One vector is turned by the same rotation once a tick. Each row is the vector after some number of ticks, and that number follows the row.
The counts run from 0 to 224.
[ 90 162  67 145 162 155 152 151 190 132 114 154 113 136  96 135 152 124
 119 139 146 172 118 102 132 114  87 156 115 108 105 126 118 146 108]	45
[130 144  98 145 128 101 108 130 144 136 129 111 157  99 106 164 125 148
 154 100  91 125 146 144 151 152  70 130 126  96 131  81 194 147 161]	1
[144 150 113 166 128  82 143 153 133 129 128 129 134 125 134  80 127 154
 111  78 119 128  99 125  70 150 149 169 136 144 148  77 129 131 160]	205
[113 118 134 110 113 135  86 121 127 141 129 140 170 141 106 133 145 165
 164  90  73 110 139 143 167 164  96  89 161  80 123 121 113 149 160]	179
[118 161  90 128 166 143 117 117 139 140 129 119 149 129  96 177 133 117
 129  99 169 144 134  97 117 114  52 121 145  94 125 121  84  87  95]	42
[138 139 167 134 117 108  99 100 118  90 141 132 116  98 130 129 129 151
 135  93  87 139 123 159 130 145 195 129 120  97 145 110  82 151 179]	159
[112 155 123  95 127 110 163 191 183 131 158 149 171 137 158 131  82 151
 131 116 128 123  91 178 160 142 134 161 126  93 142 118 105 125 125]	173
[ 86  98 143 152 114 131 127 118 111 154 110 164 142  77  75 112 144 134
 150 110 113 159 117 110  72 127 107 127 170 110 120  80 135 149 163]	200
[148 150  83 171 128 135 122  98 141 131 115  96 137 143 115 134 193 159
 122  66 129 117 151 102 119  92  98 134 107 114 129 165 110 147 111]	50
[131 162 100 130 126 154 151 119 164 147 109 133 177 185  92 134 150 108
 114 142 126  85  72 104 140 115  88 109 141 114 116 162 105 142 115]	37
[112 109 112 143 130 148 144 200 124 152 134 129 156 143 101 106  94 137
  89  97 127 130 116 133 149 186 101 173 117 119 180 118 112 137 117]	185
[135 157  94 102 111 133 106 170 112 127 158 129  80  99 159 136 100 180
  95 116 158 141 133 113 177 118 153 124  99 122 171 111 113 148 102]	140
[133 133 104 149 120 144 139 141 131 157 142 121 154  90 104 144 131 159
 136 104  90 114 116 113 155 121  86  98  94 130 109 128 125 230 167]	4
[136 134 157 149 100 137 109 101 127 134 132 104 107 131  97 117  90 137
 127 115 111 109 124 104 158 148 197  84 120 124 190 143 161 158 157]	147
[ 85 162  91 142 179 156 132 143 170 114 127 158 104 143  90 114 122 112
 106 129 147 185 132  89 112 152  87 152 149 104 120 112 115 137 109]	44
[127 166 109 141 148 163 146 112 172 138 111 141 160 198  89 101 143 101
 107 159  97 115  71  93 124 136 115 115 159 129 111 137 110 152 123]	36
[133 142 115 140 127 144 140 121 120 115 117 129 118 109 170 189 121 147
 122 173 150 101 133 121  92 139 103 200 141 129 100 123  94  92  96]	75
[143 146 111 131 121 133 130  90 146 149 110 121 190 167  79 163 158 104
 122 119 138  91 109 101 120 129  85 114 158 115 121 168 104 100 117]	38
[147 139 103 151 124 109 127  98 114 154 113 117 141 127 132 113 134 158
 122 106  76 123 117 130  80 126 120 116 156 120 108  25 136 120 129]	208
[130 151 137 104 150 157 123  89 161 107 126 145 121 151 156 118  39 117
 137 122 127 107 159  89  97 145 121 164 137 138 100 187 133 112 123]	85
[109 102  97 173 117 178 130  85 139 165 115 134 139 104 115 119 157 140
 122 138 123 129 166  84  76 128 119 140 152 109 118 121 148 106  69]	55
[114  85 133  99 152 193 137 101 100 120 124 146 107 135  95  78 105 165
 133 152 124 116 123  94 140  97 163 108 140 158 141 162 152 150 135]	102
[143 182 128  85  98  76 123 123 151 107 130 143  77 166 139 107  95 126
 117  97 135 127  94 143 148 100 149 135 133 157 183 150 129 132 123]	127
[126 167 127  89 110 112  69  89 145 130 121 150  87 145 161 115  65 130
 143  97 108 143 159 123 132 123 130  83 159 131 159  98 129 122 111]	130
[155 118 137 117 109 134  91  99  94 114  95 136 108 144 139  96  81 113
 116 118 125 120 150 130 113 128 133 142 138 185 192 119  72  94 119]	118
[112 142 124 112 122 141 131 159 157 116 119 125 153 165 130  90 112 137
 164 103  83 113  95 164 194 148  86  97 104  85 146 106 133 159 141]	177
[173 163  92 127 153  93 114 120 110 110 135 120 179 145 126 142 171 141
 108 104 139 107 104 129 104 139 113 160 159 115 126  84  92  72 137]	30
[106 123 121 138 151 143 160 160 128 156 139 129  96 149  59 119 125 167
 106 102  92 165  95 148 167 142 114 132 136 120 149 110 142 183 149]	189
[ 95 137 112  85  66 135  76 111 145 152 116 179 132 108 151 145 120 125
 157 159 124 118 158 100 156 109 102  94 126 105 136 120 143 138  99]	133
[125 169  94 124 166 154 138 140 147 128 125 104 143 140  94 134 111 114
 115  83 186 126  94  99 126 115  61 118 125 112 140 140  77 114  89]	41
[148 151 113 144 144 119 200 124 156 145 153 138 162 109  93 126 125 139
 119 116 111 125  65 131 115  86 159 136 111 129 109 126 139 178 171]	16
[160 113 136 113  90 117  78  88 106 131  86 141 141 136 140 129 111 124
 136 120 123  92 160 128 109 105 134 141 143 175 188 138  73  84 136]	117
[155 122 102 160 118 140 169 163 121 174 149 114 195  77 108 131  93 122
  97  95 137 108 121 100 123 139 112 165  88 141 134 135 115 159 131]	8
[105 129 136 135 122 162 149 159 149 126 139 129 118  65 125 128  36 124
 131 150 146 149 120 128 143 137 180 121  89 127 169 110  96 148 123]	152
[125 149  89 108 103 126  99 142 121 158 151 130 104  85 155 184 120 184
 103 125 142 142 159 131 180 117 152 131 112 101 155  91 123 124 101]	141
[ 85 113 145 161 117 124 153 154 130 153 125 165 126  94  93  87 132 128
 130 103 121 155  82 107  74 131 133 146 151 124 127 102 118 175 173]	201
[164 173 103 140 182 114  96 119 124  98 135 126 150 166 122 109 142 139
  98 100 109 132  96 121 103 160 125 149 168 117 128  62  99  94 140]	31
[107 174  98 117 147 116 122 125 150 125 115 147 141 108 113 186 140 128
 121 151 125 134 115 110 116 140  88 132 153  82  89  61 137 118 144]	220
[116 124 105 132 135 140 174 151 142 185 143 116 128 130  70 153 149 182
 110  98  91 152 102 148 165 104 102 121 122 115 132 127 130 181 149]	190
[128 144 114 144 123 144 166 136 136 152 111 133 131 137 135  91 128 135
 117 140  69 102  61 116  98 110 124 104 136 137  91  56 131 175 123]	210
[134 161  82 148 133 114 139 169 152 131 130 106 150 111 125 164 106 146
 135 110 114 125 126 152 171 155  64 144  95 113 149  97 171 159 137]	0
[141 148 152 131 126 131 133 129 132 106 149 123 120 111 158 106  97 152
 130  92  87 138 104 161 133 129 191 129  92 120 143 117  63 179 160]	160
[114 151 121 177 157 142 167 128 135  94 151  92  77 125 127 105 135 169
 136  96 181 135  81 116  82  91 148 127 147 132 137 146 132 134 126]	61
